Each named turn below is shown by a few rows before and after it. Which turns, in which order, take the first row of each later pair to the second? The first pair is answered.
turn P:
[-0.60 -0.52  0.24  1.35 -0.09 -1.85 -0.52  1.34 -0.81  0.35] -> [ 0.73  0.38  0.24  2.05 -0.11 -0.77  0.09  1.20 -0.38 -1.59]
[-1.32 -0.98 -2.25 -2.11 -2.96 -1.76 -0.57 -1.06 -1.54  0.05] -> [ 0.71  0.80 -2.45 -0.45 -3.29 -0.19  0.48 -1.34 -1.80 -1.58]
[ 1.03 -0.29 -0.11  0.32 -0.22  0.08  0.09 -0.35 -0.40  2.28] -> [ 1.66  0.44  0.12  0.70  0.23  0.39  0.11 -1.26  1.18 -0.08]
[ 1.35  0.06 -0.41  0.65 -0.31  1.24 -0.34 -0.41 -0.37  2.13] -> [ 1.00  0.15  0.00  0.01  0.73  0.90 -0.80 -1.40  2.03  0.05]
turn Z:
[ 2.82 -1.55 -1.46  2.62 -0.27 -2.42  0.70 -0.29  2.89  1.79] -> [ 3.48  0.98 -0.04  0.91  0.47  1.25  1.45 -1.75  3.06  2.75]
[-3.41 -2.49 -0.93  0.27  1.50 -3.74  0.10  2.27 -1.43 -1.91] -> [ 0.59  1.49 -3.73 -2.88 -3.07  0.13  0.85 -2.31 -0.16 -2.32]
[-1.40 -0.17  2.76  0.70  2.63  0.47  0.01  2.67  0.27 -0.81] -> [ 0.48 -0.78 -2.49  0.68 -1.99 -2.75 -0.20  1.07  0.49 -2.10]
[ 2.83  0.41 -2.19  2.54 -2.85  0.25  1.16 -0.08 -1.41  3.79] -> [ 1.56  0.97  1.25  2.19 -0.01  2.69  1.51  0.71 -1.42  5.02]
turn W:
[-2.10 -0.75 -0.85 -2.52  1.06 -1.12 -0.95 -1.50 -0.75  2.09] -> [-0.49 -0.77 -1.69 -1.33  0.47 -1.12 -0.76 -1.42  0.24  3.18]
[ 0.95 -1.54  0.46  1.52  0.56 -0.89  0.44  1.70 -0.44  1.99] -> [ 0.36 -1.51  1.13  1.64  1.52 -0.58  0.36  1.66 -0.65  1.30]
[-0.83  1.20 -0.56 -1.01 -0.85 -0.38 -0.02 -0.80  1.06 -2.92] -> [-0.36  0.97 -1.05 -1.12 -1.56 -0.57 -0.09 -0.96  1.15 -2.21]
turn F:
[ 0.12 -0.36  0.32  0.45  1.04 -0.36  0.00 -0.68  0.42 -1.99] -> [ 0.35 -0.26  1.11  0.23  1.32  1.33  0.56 -0.21 -0.82  0.31]
[ 0.63 -1.13  1.57  1.95  1.53  0.16 -0.79  2.17 -0.75  3.01] -> [ 0.68 -1.70 -0.43  2.27  0.95 -2.79 -1.84  1.61  1.67 -0.51]
[ 0.76  0.17  1.08  1.33 -0.96  0.77  0.86  1.70 -1.59 -1.53] -> [ 0.11 -1.16  0.98 -0.67  0.30  0.01 -0.92 -0.02  1.13  2.95]

Each pair is 2 to 3 turns apart.
[-0.45 -1.09  1.35  2.60  1.09 -0.14  0.46  2.06 -1.85  0.61] -> [ 1.84  0.09 -1.14  2.05 -0.76 -0.80  0.34 -0.54  1.13 -2.56]
P Z
[-0.21 -0.90 -0.02  1.14  1.77  0.14 -0.48 -0.87  2.34  1.83] -> [-0.42  0.87 -0.60  0.68 -0.67  0.74  0.30 -0.84 -0.35 -3.41]
F W Z
[ 1.59  1.01  0.61  0.15  0.33  1.29 -0.09  0.12  1.58  0.75] -> [ 0.59  0.73  1.09 -0.27  1.00  0.42 -0.67  0.07  2.12 -0.95]
W F
[-2.89  1.18  1.71 -4.52  0.17  3.13  0.58 -3.23 -0.91  3.12] -> [-0.31  2.60  0.29 -1.68 -2.06  4.24  2.71 -1.68 -4.11  1.05]
W F F
[ 1.09  0.73 -1.98 -0.04 -1.97 -0.36 -0.44 -1.17  0.95 -2.04] -> [ 0.99  0.31 -1.80 -1.30 -1.30 -0.23 -0.94 -1.84  2.27  0.66]
F F
[ 0.61 -0.73 -1.63 -0.28 -1.39 -1.96  0.92 -0.14 -0.31  3.03] -> [ 1.89 -0.20 -0.26  1.84  0.90 -1.17  1.61 -0.27  2.71  0.73]
W P
[-1.51 -0.30 -0.99 -1.79 -0.73 -0.47 -2.14 -1.60 -0.98  1.56] -> [-0.41 -1.07 -1.53 -0.25 -0.81 -1.25 -1.79 -1.06 -0.15  2.55]
Z Z W
[-0.38 -1.58 -0.12 -0.28  0.57 -2.37 -1.67 -1.17  2.86 -0.13] -> [-2.62 -0.99  0.83 -2.33  0.45 -1.52 -1.82 -1.02 -0.45 -0.96]
Z F P
[-0.20  1.01  0.42 -0.54 -0.87  1.53  0.37 -0.03 -1.75 -0.48] -> [-0.84 -0.18  1.61 -0.44  1.17  1.03 -0.28  0.35  0.20  1.21]
Z P F
[ 2.07  1.65  0.96  1.57  0.10  3.05  2.40  0.91 -1.27 -0.48] -> [ 2.41  0.48 -0.38  0.46  0.78  1.02  0.94 -1.57  3.47  1.54]
F P P
[ 1.74  1.49 -0.20  1.31  0.21  1.27  0.45 -1.06  1.71 -1.58] -> [-1.94 -0.07  1.56 -0.07  1.26  0.55 -0.41  1.56 -2.11 -0.03]
Z W P
[-1.61 -2.73 -0.06  2.62  0.99 -1.54 -0.49  2.60 -0.53 -0.22] -> [ 2.46  0.21 -2.13  2.41 -1.49  1.38  0.75 -0.82  2.08 -1.04]
Z W
[ 1.57  1.73 -0.25 -1.36 -1.06  1.11 -1.98 -3.04  0.64 -1.87] -> [ 1.58  2.30  0.08 -1.14 -1.57  1.81 -1.64 -2.48 -0.40 -1.93]
F F F
[ 0.05 -0.44  0.10  1.81  0.99  0.44  0.40  2.35 -0.92 -0.48] -> [ 1.26 -0.13 -0.06  2.12  1.02  1.21  0.51  1.23  0.74  0.74]
F P
[ 0.24  0.45  0.86  2.80  1.35  0.38  0.72  1.21  1.22 -3.19] -> [-0.04 -1.78 -0.03  2.84  0.62 -1.21  0.57  2.41  0.21  1.96]
Z F Z
[ 1.81  1.35 -0.07 -0.66  0.05  1.00 -0.37 -1.80  2.95 -0.65] -> [-0.66  0.18  2.15  1.38  1.86 -0.14  0.31  2.08 -0.27 -2.40]
F W Z
[ 1.35 -0.45 -0.87  1.42 -0.08 -0.64  0.43  0.38  0.41  1.48] -> [ 1.65  0.72  0.00  1.32  0.30  0.54  0.82 -0.36  1.14 -0.96]
P Z F
[ 0.94  0.67  0.81  0.85  0.08  1.38  0.85  0.21 -0.55  0.43] -> [-0.31 -0.02  1.23  1.14  1.08  0.48  0.56  1.00 -0.21  0.63]
Z P F
[1.05 0.44 0.90 3.44 0.06 1.10 0.68 1.40 0.00 0.36] -> [ 0.98 -0.13  0.81  2.45  0.61  0.98  0.12  0.76  0.91  2.52]
F F F
